In the rows, 128 means zero.
A single turn carries every row of the set below to another of its rows. Some are shown first; where does it send the rows asked next?
solu: [157 108 119 138 111 140 130 118 122 122 107 116]
fatop: [153 150 132 109 143 121 105  90 143 140 111 116]
diga: [146 134  95  95 141 144 120 123 120 170 115 154]
nukid: [142 140 106 109 145 157 144 120 109 164 141 154]
Gumi: [164 133 120 120 110 140 147 117 110 144 111 103]
Lazop: [139 143 137 142  94 122 115 112 118 129 116 123]
Rada: [140 163 116 101 154 154 112 115 115 130  94 150]
tup: [145 127 147 122 117 139 106 100 139 129  97 121]
figug: [133 125  99 139 109 127 153 130 120 155 116 138]
gupam: [143 153 108 100 158 150 119 118 125 141  90 156]
Bano: [120 162 106 108 128 146 105 123 101 147 127 159]
Zofu: [131 103 123 137 128 140 118 115 145 128 101 146]
Dig: [130 147 122 144 152 128 115  94 141 120 139 120]
livi: [130 164 111 106 152 146 114 119 120 138  95 163]
Tes: [117 126  91 119 130 138 112 104 152 126 100 133]
gage: [139 151 109 112 141 153 138 116  97 165 144 150]
kozo: [119 128 104 141 145 138 119 101 158 122 117 128]
vuzor: [136 155 129 144 110 129 138 124  94 132 133 128]
saf: [133 131 151 145 133 124 108 111 130 128 120 150]
zof: [137 162 110  97 119 159 130 107 102 166 130 131]
zeso: [158 133 115 117 110 149 145 120 112 152 107 102]
sibas: [132 139 120 140 163 127 111 109 125 111 133 145]
zera: [133 138  91 105 129 172 139 117 102 154 129 138]
mivo: [139 161 134 140 115 133 135 124  92 141 133 124]
tenev: [148 118 124 151 118 111 133 123 129 147 120 144]
feba: [130 167 118 101 120 154 129 109 107 165 137 143]
Roni: [118 131  98 139 141 132 121  97 158 129 124 123]
gireb: [133 147 131 144 156 127 113  97 145 122 132 126]
popeg: [137 143 101  97 126 178 135 114 105 145 128 131]
tak: [142 140 117 125 142 131 117  87 155 134 122 103]
Faf: [128 127  98 142 117 135 152 136 115 157 120 141]
parof: [138 142 123 125 139 134 113  89 159 133 111 108]
Binir: [156 146 112  93 143 164 109 118  96 137 121 132]

kozo -> gireb
mivo -> zeso
Now find these:
saf -> tup
gupam -> livi
figug -> vuzor
tenev -> Lazop
Roni -> Dig
zof -> zera
Binir -> diga
popeg -> nukid
sibas -> fatop

A single turn carries every row of the set below to another of its rows. Some are shown first; where does it send the rows asked next?
V: [128 152 135 143 137 100 124 108 116 113 114 144 153  97 143 143 115 133
 121 138]
J: [141 167 153 159 105 124 119 107 121 113 123 138 153 134 127 122 126  89
 118 127]
R: [140 128 113 124 112 156 103 124 128 107 152 147 119 127 143 125 118 159
  99 141]
C: [152 158 133 154  92 141 131 106 120 129 127 148 125 143 122 102 128 112
 116 113]
P: [133 157 126 152  86 141 124 124 108 103 133 129 146 157 118 117 111 105
 125 130]
N: [167 107 162 128 134 148 117 134 127 115 113  97 127 129 125 126 150 148
 124 124]
B: [127 157 140 137 149 112 124 110 134 115 120 131 144  88 116 131 124 140
 120 163]
X: [148 109 161 141 134 121 144 142 134 108 111 114 155 125 124 117 146 155
 109 111]
S: [133 152 122 141 138 119 115 100 118 117 106 123 133  94 116 135 116 130
 130 165]
D: [145 128 110 122 116 134 116 116 109 109 143 136 102 118 141 119 110 136
 101 121]
E: [122 159 139 135 146 108 129 118 124 116 121 135 153  95 126 141 119 152
 132 155]
Y: [171 144 155 127 110 128 134 145 152 111 145 133 157 132 145 121 164 137
 134 116]
U: [165 142 137 129 104 151 119 145 152  99 138 105 151 136 113 118 159 129
 145 157]
W: [171 148 144 120 115 130 145 145 145 114 140 109 136 125 114 108 160 137
 149 130]
M: [132 125  99 139 102 146 104 118 118  99 135 146 133 129 142 129 108 144
  98 143]
A: [154 142 140 143 101 134 131 147 162  97 135 129 180 134 125 118 160 136
 129 145]
F: [150 103 159 143 123 148 108 142 134  98 112 112 166 139 138 139 146 149
 112 132]
K: [147 171 139 153 102 139 124 105 106 131 114 131 137 142 118 126 124 113
 151 136]
Q: [138 129 120 115 118 146 107 131 121  98 161 136 114 126 142 124 113 146
  98 134]
T: [144 108 142 145 126 144 132 141 134 104 102  96 153 131 101 118 143 158
 122 145]

D -> S
A -> Y
Now find these:
Q -> B
C -> K
T -> F

